Each path is a new rotation, seen through one point. The rows after it are directions, each followed by how far the rotation turns it, in degrees a step (0 if it stays put).
Each turn is a multiple of 5 degrees from 10 to 175, or 0.
Each row of a path follows its step; steps can be skipped.
Rotation 1:
step 0: [-14  -8  17  -3  -8   3   0  14  24  28  -8  10   9 -27   3 -19  -1  -7
   2 -15   3   6   7   5   6   6  -5   0  16  -5  23 -21  -5  -3]
step 1: [ -6   2 -18  13 -14  -8  -1 -16 -28   0 -14   3 -32  -5  10  14  12   2
  13  -2 -12  -3   5 -20 -12 -13   7   0   2   1  21   3 -18  -2]
step 2: [ 18  -8 -11 -18 -17  -7  10  12   3   3  -3   1   0   4  20  -7 -33  -3
 -10 -11   1  -1  -2  20  18 -17  -7  18 -12   0   6  19  11   5]
step 3: [-27  19   1 -19   7   1  -8  -4  12  23  -5   3  10 -16  -8 -22   5  -2
  -1  -1   4   4  12 -21  -1 -21 -11 -12 -17   3  10 -17 -11   3]
step 4: [  6  18  -2  -2 -22   5 -10   1  -3  -1 -12  -1 -17  19   5  16  18   5
  29   2   8  -4   1  -7   2  -7  -2   7   8   1   8  37  -5 -19]
step 5: [ -2  -3  -1  -1 -12 -23   2  17  14   6  17   7   3 -12 -28  -3 -15  14
 -15 -15  -5 -18  -3   6  15 -15   1  20  -6   6   3   8  21  10]
step 6: [ -5   0  11 -12  -1  -8   6   4  10  -9 -18   5   3 -32  -1  -6  16   4
  18  19   5  24   2 -28  -7   7  -6 -12 -16  12  14  -2  -1   6]
step 7: [  2   6 -21  -2  -7   3  15  -5 -16  -5  12   6  -7   9  -2  31 -14  -1
  17  -9   9 -11   1 -20  14  12 -18  19   1  -1   1  11  -2 -26]
step 8: [-17 -14  10  -8  -8 -13  -7   7  20 -23   3  10  13  -6  -4 -24 -17   4
   2 -16   2   6  25   5  10 -10  11  27   6  -5  -4 -10   7   5]
step 9: [  8  -5  25   3   2 -12 -17 -28  -8  12 -14   2 -10 -17   5   0   5 -17
  20  -5   3   0  -6 -38  -1  -2  -6  -9  -4  11  -2  -1  -4   1]
Speeds:
[-11  -6   4  -2   7   2  -4  -1  -5  -4  -4  -1   3   0  -4  -9   5   3
   3   3  -9   2  -3  -1  -1  -3  -3   1   0   2   9  -3   0   0] | 135
[  4  -1  -4  -4  -5  -1   0  -2  -7   0   2   0   2   2  -4  -1  -3  11
   5   1  -1  -3  -1   0  -9   0   1   0   4 -15   1   1  -2  -4] | 120
[ 10   5  -3  -3   1   6  -1   1   2   3 -11   5   1  -3  -3  -3   2  -3
  -1   6  -3  -5   0 -10  -1   2   3  -1   6   2   0  -7  -1  -2] | 125
[ -2   4   3   0   6  -6  -1   1  -2   3  -1   3  -4  -1  12  -3  -5 -10
   0  -2  -5  -5  -2   4  -7   2   7   2  -1  -6   5  -2  -2  -4] | 35
[-4  7 -3  2  3 -4  1 -3  1  1 -3 -1  0 -9 -4 -1  2  7 -4 -3  1 10  6  5
 -2 -4  9  2  0  1 -4 -7  0 -5] | 140
[-2 -8 -8  5 -5  7 -1 -4 -5 -3 -1  7  1 -3  5  1 -6 -3 -5  1  0  7  7 -4
  2  3 -1  4 -5 -4  4 -4  2  0] | 60
